In the data rows, the value 128 means zero.
What is the hidden score of each row? Scores go from 0 to 20, and 10 is about the middle. The score is a weighted sum of the row's numbers plus the product of two more (or one squared), each taken from its middle value.
[123 131 136 129 158 140 120 135 118 147 157 138 141 227 123 128 159 162] -> 6
[115  95 132 255 108  99 137 109 255 113 101 122 100 113 126 143 129  98] -> 7
[ 97 131 135 117 131 121 142 116 102 109 142 107 121 115 112 108 147 125] -> 12
[169 110 124 107 112 115 129 168 103 118 105 119 100 113 122 126  99 120] -> 8
[117 106 138 120 167 105 117 115 128  96 104 191  97  98 119 137 118 108] -> 11
[223 105 131 119 101 102 115 177 100 106 102 137  96  98 136 129  98 108] -> 7
[109  93 130 126 109  88 131 131 136  89  99 132  91  95 141 145 168  92] -> 12
[106  94 115 115  87  86 133 119 103  99  97 117  97  86 153 133 108  91] -> 13
[130 105 113 112 105 102 122 119 118 105  99 132 105  97 151 131 118  97] -> 11
[124 150 113 114 128 141 123 111 140 174 165 107 170 133 142 115 144 155] -> 13
[135 217 120 130 146 147 135 137 114 147 200 117 181 125 124 135 112 148] -> 8
[142 121 114 119 131 130 123 116 126 148 134 118 122 183 120 140 126 152] -> 7
[128 188 118 132 163 174 129 114 101 142 168 128 185 138 131 134 118 168] -> 10
[197  91 128 114  85  86 111 203 103 101  84 139  89  88 127 110  88  93] -> 7
[146 108 128  97 108 113 130 133 127 139 119 137 107 140 129 112 108 140] -> 8
[111 108 129 175 119 114 124 129 147 121 116 129 123 136 123 129 155 110] -> 11
[126 140 115 110 140 157 122 116 107 128 129 133 148 124 137 120 108 157] -> 11
[164  85 112  92  81  98 129 255  99  84  99 120  92  86 136 123 117  82] -> 3
[143 145 105 109 126 161 136 119 122 242 137 119 124 146 127 123 120 159] -> 19
[108  99 255 136 107 103 115 132 118  98  94 158  86  96 114 125 102  86] -> 2
[134 122 138 151 164 136 112 136 167 147 116 123 129 166 137 113 144 162] -> 9
[107 115 161 130 119 126 122 126 134 120 113 135 126  98 114 131 109 103] -> 10
[104 145 127 105 128 120 125 113 116 103 142 134 138 108 115 118 131 107] -> 11
[122 117 116 152 163 120 125 112 142 135 123 113 118 188 116 132 148 134] -> 9
[149 122 116 105 136 137 132 117 140 155 119 127 127 170 139 115 108 193] -> 6
[116  98 110 111 107 105 137 140 120  98 108 123 102 101 127 138 143 110] -> 12
[124 186 116 124 154 149 121 122 118 152 196 132 217 131 124 132 142 146] -> 12
[160  94 103  95  96  85 110 255 114  84  88 127  82 105 116 111 113  97] -> 4
[111 115 127 136 130 122 116 137 121 120 129 120 127 139 119 124 181 114] -> 12
[116 117 126 111 139 107 128 139 107 122 137 121 112 208 114 126 210 134] -> 7
[120 107 123 193 141 116 111 125 198 104  96 151 104 115 136 137 132 108] -> 11
[118 183 141 118 140 169 130 134 113 131 152 127 173 119 137 134 121 141] -> 9
[155 133 120 106 159 158 118 146 130 157 134 125 146 167 130 137 131 206] -> 6
[118 162 114 116 188 183 116 121 134 143 145 137 195 142 122 140 126 186] -> 12
[110 108 107 111 111 110 136 146 108 121 118 127 115 169 128 130 136 142] -> 7
[138 149 142 126 143 152 126 124 103 132 119 117 139 107 109 133 112 147] -> 8
[122 101 122 112 108 100 129 137 123  99  94 109  91 139 128 112 118  94] -> 8
[169  87 120  95  85  99 122 220 109  95  83 135  84 101 112 116  99  83] -> 4
[120 179 131 140 156 155 132 116 141 140 197 129 194 152 120 118 142 143] -> 12
[104  94 136 112 101  85 120 132 136  87  97 119  84 104 125 124 109  95] -> 8
[116 118 119 130 102 110 110 135 102 121 133 130 112 200 107 108 152 114] -> 7
[129 110 139 125 109 102 114 128 112 119  99 128 112  91 141 117 102 105] -> 10
[ 99 112 127 135 118 106 136 113 118  98 136 112 104 112 115 112 154 107] -> 12
[133 131 138 143 129 139 127 115 111 112 128 141 150 120 119 118 124 130] -> 10
[108 103 129 104 108  97 139 107 124  92 110 106 107 159 112 111 180 101] -> 10
[125 171 144 128 139 175 140 126 105 149 139 122 176 114 119 112 119 156] -> 10
[140 102 119 112  85 105 142 148 100 114  92 127  99 112 120 139 116 103] -> 8
[121 119 156 109 120 130 130 112 110 109 104 138 124 105 132 117 124 107] -> 11
[128 104 111 147 130 100 125 135 149 103 120 138 113 135 122 125 178 110] -> 12
[136 116 121 126  98 111 112 138 122 131 141 104 123 131 143 124 118 115] -> 10
[139 178 116 126 152 142 126 131 125 178 211 111 171 178 125 120 129 158] -> 11
[118 114 119 126 160 113 141 120 121 106 129 131 118 170 120 140 191 131] -> 12
[139 117 108 114 115 118 116 123 128 146 118 130 107 125 113 112  98 128] -> 11
[148 200 135 121 164 179 112 135 124 157 162 114 195 130 139 132 122 192] -> 8
[119  95 103 132  82  83 143 111 111  98 100 110  89  81 255 209  97  91] -> 12
[114  85 117  99  96  84 137 102 111  92  83 106  84  95 111 112 109  94] -> 11
[126 199 126 127 144 176 132 111 110 195 183 129 204 146 135 129 113 167] -> 11
[144 176 141 136 153 167 120 106 130 195 177 123 189 131 130 139 118 141] -> 12
[117 101 187 145 109 114 135 126 161  97  95 194  88  98 109 140  97 101] -> 6
[102 130 118 107 102 114 129 117 122 123 164 121 137 115 120 124 117 115] -> 12
[110 187 128 124 175 164 112 138 108 154 181 125 197 148 121 113 119 187] -> 9
[117 101 127 182  87  88 127 109 152 100  90 121  97  91 152 136 122  96] -> 9
[114 131 135 120 149 122 134 121 121 112 146 132 144 146 136 124 163 132] -> 12
[130 151 112  98 135 153 136 121 110 139 137 132 153 118 127 123 101 180] -> 10
[ 99  95 118  98  99  95 207 116 112  94  81 129  89  95 119 133  94  85] -> 11
[106 110 112 134 128 111 122 108 145 119 115 113 115 160 139 136 177 130] -> 10
[110  98 106 179  97  89 129 130 147  98  89 114  98  95 147 170 111  93] -> 9
[123  96 121 116  99  90 143 177 127  89  92 136  84 120 110 111 102  90] -> 8
[112 139 115 113 129 124 135 123 107 106 145 123 158 115 120 135 112 119] -> 11
[110  91 107 109  86  87 117 119 113  96  82 122  91  89 116 133  88  93] -> 9
[151 187 141 127 141 207 141 119 111 217 159 136 168 124 108 127 108 166] -> 13
[255  91 134 109  91 105 126 154 131 111  93 127 100  90 122 109 101  92] -> 8
[114  97 135 120  95  95 136 124 102  87  99 121  87  95 131 111 110  96] -> 11
[108  88 127 116  97  98 129 119 119  93  90 115  96 106 118 124 171  91] -> 12
[126  98 106 125 101  87 124 130 133  99 108 119  92  96 154 137 100  87] -> 11
[144 156 116 122 146 163 130 137 135 175 168 111 152 172 130 134 136 203] -> 8
[107 102 111 204 105 113 128 115 200 110 103 121  99 138 137 136 116 113] -> 8
[135 120 150 126 110 120 121 125 116 102 116 139 125  89 132 128 125 113] -> 10
[115 201 139 122 147 181 139 142 106 164 179 107 189 133 133 109 112 189] -> 9
[128  92 120 115  93  95 134 124 128 103  94 102  88  94 149 151 107  85] -> 10
[123 156 145 132 184 202 141 110 151 169 131 118 163 116 132 121 125 160] -> 13
[120  92 144 128  99  91 115 125 118  99  89 117  90 105 144 148  90  90] -> 7
[158 103 100 119  86  93 138 186 121 110 100 136  89  96 120 139 119 103] -> 9
[113 127 109 135 121 115 126 134 115 112 160 132 138 135 112 123 133 113] -> 12
[117 132 106 108 114 126 142 134 103 140 154 125 136 200 136 111 129 139] -> 7
[117 118 144 139 175 154 142 111 152 112  98 157 102 102 117 116 116 129] -> 15
[143 142 109 107 115 140 111 110 140 185 165 124 142 187 142 138 126 146] -> 8
[115 167 132 132 199 158 128 134 118 145 172 120 170 134 136 119 136 171] -> 14
[116 144 144 116 120 140 122 111 133 137 133 114 142 120 128 127 120 112] -> 10
[124  98 120 157 116 102 116 135 171 114  98 116  97 124 119 132 126 105] -> 9
[123 215 120 109 161 183 109 113 113 159 173 138 177 126 117 119 132 184] -> 8
[ 90  92 161 130  88  86 140 118 110  85  90 140  81  81 118 132 106  93] -> 7
[111 137 126 133 106 124 130 113 115 152 156 123 141 146 110 129 151 135] -> 11
[124 109 111 151 120 114 108 135 127 119 116 141 108 132 118 128 178 105] -> 12
[115 140 109 123 114 127 133 132 134 162 172 132 144 174 118 120 130 140] -> 11
[135 147 150 128 203 179 123 135 141 155 131 125 152 143 140 130 139 160] -> 13
[ 99 103 115 132  95 106 139 133 113  97 124 124 105 123 137 139 172  94] -> 13
[132 133 136 157 134 141 141 111 166 137 135 126 149 152 131 136 126 146] -> 9
[142  85 134 120  94  83 124 132  96  93  96 128  86  96 136 141 113  92] -> 9
[128 194 138 130 133 143 131 107 119 137 237 109 188 132 106 111 132 147] -> 5
[106 146 125 106 125 128 125 129 105 115 132 127 157 101 134 115 113 122] -> 11
[133 147 139 120 173 184 131 114 119 188 129 143 134 142 125 133 106 238] -> 9
[136 133 116 138 145 134 139 111 128 141 136 146 155 147 141 121 156 134] -> 12
[132 183 136 133 144 201 117 122 104 169 148 121 167 128 133 134 117 188] -> 9
[141 110 113 139 135 123 142 126 123 125 119 110 124 218 133 109 147 142] -> 4
[160  97 103 123 102 103 131 154  95 101  94 130 108 109 120 117 111 114] -> 11
[105  97  99 124  91  87 141 129 112  81  94 108  94  99 168 134 119  91] -> 12
[143 186 124 140 145 184 131 133 136 176 161 124 208 122 127 113 104 151] -> 9
[110  95 132 143 139 118 141 117 177 104  97 145  97 102 136 113 109  99] -> 15
[119 103 110 116 119  90 142 124 118 107 111 104  96 126 113 134 255  94] -> 14
[138 185 118 126 150 216 128 123 136 192 152 112 193 138 117 114 130 211] -> 8
[115  90 112 129  86  86 131 120 123  91  99 123  84 100 139 114 113  83] -> 13
[129 146 112 131 154 131 132 115 115 109 156 140 140 150 138 141 140 133] -> 11
[120 131 131 135 123 130 127 120 133 107 114 113 130  89 115 140 122 114] -> 10
[ 97 108 138 143 186 113 125 137 145  95  98 173 105 116 121 138 121 104] -> 15
[130 114 140 173 144 129 118 105 179 145 104 146 112 140 139 119 118 121] -> 10
[130  92 255 126  98 104 127 106 165  98  88 165  95  91 132 128 115  95] -> 9
[145 155 132 114 157 219 118 124 114 233 136 138 148 138 122 133 126 186] -> 11
[126 204 114 103 163 156 134 133 134 149 192 140 193 142 133 121 115 168] -> 10
[153 189 134 110 160 194 123 115 125 177 153 130 180 119 139 131 128 189] -> 9
[134 195 136 118 160 184 123 132 133 155 176 136 252 145 129 139 133 168] -> 8
[129 149 122 105 140 142 122 141 120 150 156 114 137 188 108 122 127 174] -> 5
[116 125 156 127 173 147 129 108 161 108 102 148 133  99 119 139 119 127] -> 17
[110 109 109 118 115  98 124 108 125 106 116 114 119 116 123 130 134  96] -> 12
[126 157 134 139 213 164 110 140 118 158 144 140 169 170 113 133 146 184] -> 11
[132 158 107 128 159 155 142 122 123 146 161 115 196 167 141 119 147 180] -> 9
[139 161 121 133 142 148 133 130 139 193 178 122 159 152 125 133 116 136] -> 12
[ 97  93 120 132  94 102 140 131 108  97 110 110  97 145 116 120 255 100] -> 13
[131 108 126 168 131 110 112 132 165 117 113 134 116 112 116 118 154 114] -> 11
[102  89 114  95  85  87 136 124 115  81  86 131  86  97 196 145 118  85] -> 9
[125 101 123 128  98  96 133 132 129 113  94 132  98 105 129 136 121 103] -> 10
[115 110 117 114 130 119 141 138 120 137 126 137 112 186 112 110 116 153] -> 8
[122 115 160 128 184 162 110 124 155 123 103 158 110 105 108 120 107 135] -> 15
[126 207 110 134 146 165 132 111 126 140 194 131 184 118 139 115 135 153] -> 13
[138 110 127 137 204 150 123 107 152 116 100 169 112 114 128 131 132 127] -> 18
[135 128 131 148 148 146 143 126 131 136 131 114 140 101 143 127 106 116] -> 14
[140 185 134 137 129 156 136 113 104 201 199 109 155 151 120 140 109 154] -> 13
[127 180 113 103 143 187 124 115 119 155 132 126 178 106 107 130 103 164] -> 9
[189  94 112  99  92  93 125 163 126  87  88 105  93 104 117 130 112  96] -> 7
[141  97 151 144 124 113 115 139 185 109  99 166 100 123 115 132  98 113] -> 8
[128 103 119 130 105 102 137 110  97  93 114 133 110 150 139 139 181 105] -> 11
[255 102 130 121 103 101 109 169 121 107  91 130  96 109 118 121  97  99] -> 5
[123 138 136 116 138 124 117 139 137 165 173 120 145 206 115 112 135 150] -> 6
[100  92 132 119  91  95 134 114  98  97  84 102  80  92 215 255  89  86] -> 6
[153 117 125 116 124 138 123 120 131 144 111 106 118 139 132 134 109 175] -> 7
[110 118 131 139 112 104 121 139 132 116 135 123 116 255 110 112 180 126] -> 1
[124 172 137 133 175 185 131 115 131 176 146 146 199 130 132 115 126 172] -> 11
[121 100 134 180 112 112 129 108 164 110 101 136  99 127 148 129 136 104] -> 10
[112 108 140 137 209 131 120 121 150  99  94 171 102 108 132 113 121 118] -> 19
